The rows of D fall into a few groups, and each row is roughly a mix of its group's hidden directions.
D:
[[ 33 -12  11 -27 -13 -14  34  21  18 -11  -1]
 [ 34 -10  -1  -7  45  21 -25   4   3  -1   4]
 [ 10  18  18  30   0  26  32   4  10  15 -25]
 [-17 -15  -3 -34   3 -25 -29  -2 -15 -19  26]
 [ 14 -13  48 -11   5  -4  31 -11  -4 -22   4]
 [-19  15 -30  -2  -4  14 -27  17 -22  33  10]
 [ -1  31  -3   4  29  -9  -8  29  22 -15 -30]
 [-29  20  -1 -14 -34 -22  30  15 -11 -11   1]
 [  4  23  16  29   3  31  26   9   7  17 -26]
 [ 39  -9  -4  -6  25   9 -12  19  30  -7 -24]
 [-11 -11 -22 -34   8 -16 -38   6  -9  -9  25]
 [-17   0  -6   3 -21 -39   2  25  16 -33 -13]
 [  9  15 -19  22  -5  10 -21   8  23 -12 -45]
 [ 23   2 -10 -26  13 -13  19  32  31 -20  -3]
 [-17  -5  15 -14 -32   0 -18  41 -25  -5   1]
 [ -6  19  -3  23 -15 -25   8  19  26 -19 -35]
 [-36  17  23  -4 -23   4   2  -5 -32  21 -13]
 [ 40 -21   3   9   6  -9  26 -13  31 -19  -2]
 [-19 -13  -6 -34   3 -23 -32   1 -14 -18  24]
 [ 19  -4 -14 -27   4  -9  11  43  23 -22   3]
 [ 31 -13 -32  25  12   6   4   8  36  -5   6]
 [ -6 -26 -11 -26 -34  25   6 -13 -19  20  11]
 [-18   6  52 -17  -6  -2  17  -6 -25  -9  -6]
 [-31  18  -8   1 -33 -21  28  23  -6  -8 -13]
 [-13   9 -33 -16   5  11 -36  17 -17  24  16]
 [-44  29  -1   5  -8 -15 -11  -8 -19   8 -26]
 [  4  -5 -32 -15  13  13 -32  18 -14  10  33]
 [-37  12 -22  -5 -17  -3 -33 -15 -11  20 -16]
 [ 12  15 -12   8  26 -16  34 -20  35  -9  -4]
 [ -5  -8 -53   9  -8 -10 -31   0   6  11  11]
 [-21  -7  37 -30  -6 -21  -2 -13 -23 -21   7]
 [  0 -10  10  30  -6  15  -7 -47 -11  22  13]
 [ -3 -29  -2 -24 -34  15   8 -20 -19  15  24]
 [-39 -14  -3   6   1  -3 -22 -21 -28   7  30]
 [-21  -1 -16 -33   9 -13 -41  13 -10 -13  16]
 [-27  16 -20   9 -18   1 -26 -31  -1  30 -10]
 [ 34  -2  24  18   5  16  40  -2  17  -3 -12]
 [ 41 -13  19  -1  14  -1  31  15  15 -19  14]
 [-28  -1  -6 -33   7 -11 -39   7 -18 -12  17]
 [ -3  15  52   0   5  12  28   0  -8 -10 -18]
 [  7 -22   4 -39  12   7  -5  -1 -23  -1  40]
 [-20 -13 -10 -30   2 -21 -35  -3 -17 -16  25]
 [-29  -2  14  -7 -36   4 -32   8 -23  19  -4]
 [ 29 -11 -33  24  13  11   5  16  34   1   9]
 [ 38 -33 -11   7  -1  25  -5  -3   3   0  33]
 [ 34 -33   5 -12  11   7  15  23   1 -27  18]
 [  7  10 -46  29   3  16 -12   7  17  22  -7]
 [ 13   4  -4 -29  23 -11  -3  41  20 -21 -14]
 [-42   7   5 -27 -13 -22 -27  -4 -19  -5  -6]
 [ -6 -18  17 -19 -14 -31  29   5 -11  -8  35]
 [-27  -3  36 -30 -13 -21  -2 -10 -24 -15  -1]
 [-23  -6 -26 -23  -1 -14 -41   0 -17  -2  21]
 [ 37 -14  22  -4   8   2  26  28  12 -20  18]
 [  8  21 -25 -20  -3 -21  10  10  46   3 -10]
 [ 20 -16  26  -6  14  15   8  42 -13 -21  14]
 [-30  19  -6  -9 -43 -15 -21   7  -1  18 -11]
 [-26  25  32   8 -16   1  17  -5  -9   8 -36]
 [ 33 -13   0  18  11  33 -17 -27  10  20 -10]
 [ 35 -14 -31  20  20   9   5  10  24   3  22]
 [ -3 -24  12 -25 -12 -25  26   9 -14  -8  36]
 [-20  31  13  30  -1   8  -9 -27  -2  32  -4]
 [ 32 -26  13 -31 -12  -5  27   2  -1  -5  25]
 [-44  24  -6  -3  -4 -17  -9   5 -24  -5 -29]
 [ -8   6 -35 -10   3  17 -32  13 -18  29  18]
 [-42  16   8  11 -20  -7 -17 -18 -25  16 -15]
 [-38   9   0 -24  -1   0 -35   5 -31   0  10]
 [ 13 -18   1 -32 -17 -24  22  29   7 -24   7]
 [ 36 -12  -8 -13  22   2  21  23  25 -21  11]
 [  8 -23   3 -30 -20 -27  22  24   2 -23  15]
 [-15   4  14 -26 -11  -8 -10  47 -18 -13 -15]
 [-31  -3   1 -33   5 -18 -33   7 -18 -14  18]
 [ 25  -6 -27  33   8  -1  16   8  39   4  -4]
 [  1  21 -21 -21  -2 -21  11  10  47   2 -11]
 [-44  27   3   2  -8 -22  -2 -16 -10   6 -28]
 [-34  14 -12  -2 -41 -16  18  17   0  -6 -20]
 [ 27 -38  17  13  10  24   4  -6 -16  -9  27]
 [-32  13  30 -28  -6   2 -11   3 -37   2   2]
 [ 49 -12  -1  -1  13  16  11  23  14  -9  22]
 [-13   1   7  28  10  14 -20 -42 -16  20  18]
 [ 29 -22  15  26  14   8 -13 -37   5  11  16]
 [  1 -26 -15 -28  -6 -33 -22 -11  -5 -18  24]
 [ -4 -23 -15 -35 -36  24   6  -2 -17  13   7]
 [-39   9  -1 -22  -5  -2 -33   9 -31   4  12]
 [-44   4  13   3 -12 -11  -9  -5 -39  -7 -19]
 [-41  20  23 -10 -11   6  -9   2 -34  16  -6]
 [ 37  -8  21   1  18  -2  34  16  15 -20  13]
 [ 14 -23   4 -12  -1 -38   8  25   8 -34  14]
 [ -9  33   1  18  28 -17  -8  22  20 -13 -27]
 [-44  19  10   4  -9 -10 -10   9 -35  -5 -20]
 [ 34   1 -10  -7  25 -10  31   9  30 -20   2]
 [ 20 -11  -2 -33   0 -16  15  39  17 -21  -8]
 [-16  27  27  10 -14   5  21   0   1  14 -41]
 [-44  18  -3  19 -15  -2  -1 -20 -29  10  14]
 [ 19   3  -3  17  36  21 -20   2  23  15 -29]
 [-23   6   7 -11 -34 -21  24  -7 -23 -12  27]
 [ 13 -11  -2 -35  -6 -20  16  37  14 -24  -3]
 [  1  26  18  27   5  30  24  13   7  15 -26]
 [ 34  -5  -4   8  19  -9  35 -20  29 -11   9]
 [ 23   9  14  29   0  22  36  -2  17  11 -23]
 [-26   1  14  24 -16  11 -20 -27 -33  20   1]
 [-31  -8  -4  18  -1  10 -22 -31 -28  16  21]
 [ 35  -1  12  13  46  13 -17 -12   4   2   9]
 [ 18  13 -15   3  21  19 -27  14  23  -7 -37]
 [-39   4  13   0 -10  11 -32   5 -33  14 -11]
 [ -3 -23 -21 -28  -7 -30 -28 -10  -7 -14  23]
 [ 32  23   9   5  18   6  15   0  42  20   5]
 [  5  23  20  28   2  29  29   7   7  16 -26]
 [  4  -6   3  23  26  25 -28 -31   1  26   1]
 [-28  -4   9  19 -15   7 -21 -28 -39  13  -3]
 [  5  26   0  29  27  21 -11  -6  15  20 -30]
 [-16  -9   8 -18  -1 -36  10  16 -15 -26  34]
 [ 12   7  30  23  -6  10  40  -8  13   1 -28]
 [-39  30  10  -4   0 -22   1 -15   4  12 -31]
 [ 24 -27 -12 -15  18 -16 -11  -1  11 -32  29]
 [ 37  -7 -15  31  -1   5  27  -8  29   6 -11]
 [ -8 -16  15  24  13  24 -11  -5 -48  -6   9]
 [-23  -5  19  -5 -25   6 -22  29 -38  -1  -1]
 [ 37   4 -12  -5  19 -11  31   4  35 -15   4]
 [  7  -5   6  30  17  23 -18 -38  -9  24  10]]

One row of each group comes first, with its name. Which group is each row after those in?
[-17  28 -20  10  33 -10   6 -30   2   2 -26] -> J
[ -2 -11 -51  -5   0  -6 -37   1   8   6  14] -> Y
[ 11  19   0  24  29  20 -14  -4  23  18 -33] -> H

[ 36  -3   5  -9  12 -10  33  10  37 -14   8] -> J
[-27  20 -21   5 -16   1 -28 -25  -1  31 -12] -> J
[ 36 -22  16  13  -7  -6  37 -23  13  -6   2] -> Y
[ 29 -28 -16  -6  17 -15  -7 -13  23 -31  17] -> Y
[-25  24  33   1 -19  -1  16  -5 -16  12 -33] -> Y
[  2 -29  -2 -15 -34  18   9 -24 -20  17  22] -> H
[-40  35  -7  -4 -14 -22  -7  -3   3  11 -26] -> J
[ 29   1  -2 -15  13 -14  29  13  43 -12   3] -> J
[-34  29  18  -4 -14  12  -2   7 -23  24 -24] -> Y
[ 41  -8  -6 -10  19  12 -12  18  29  -9 -25] -> H
[-32  27  -8 -17  -8 -18  18  35 -11 -14  -6] -> H
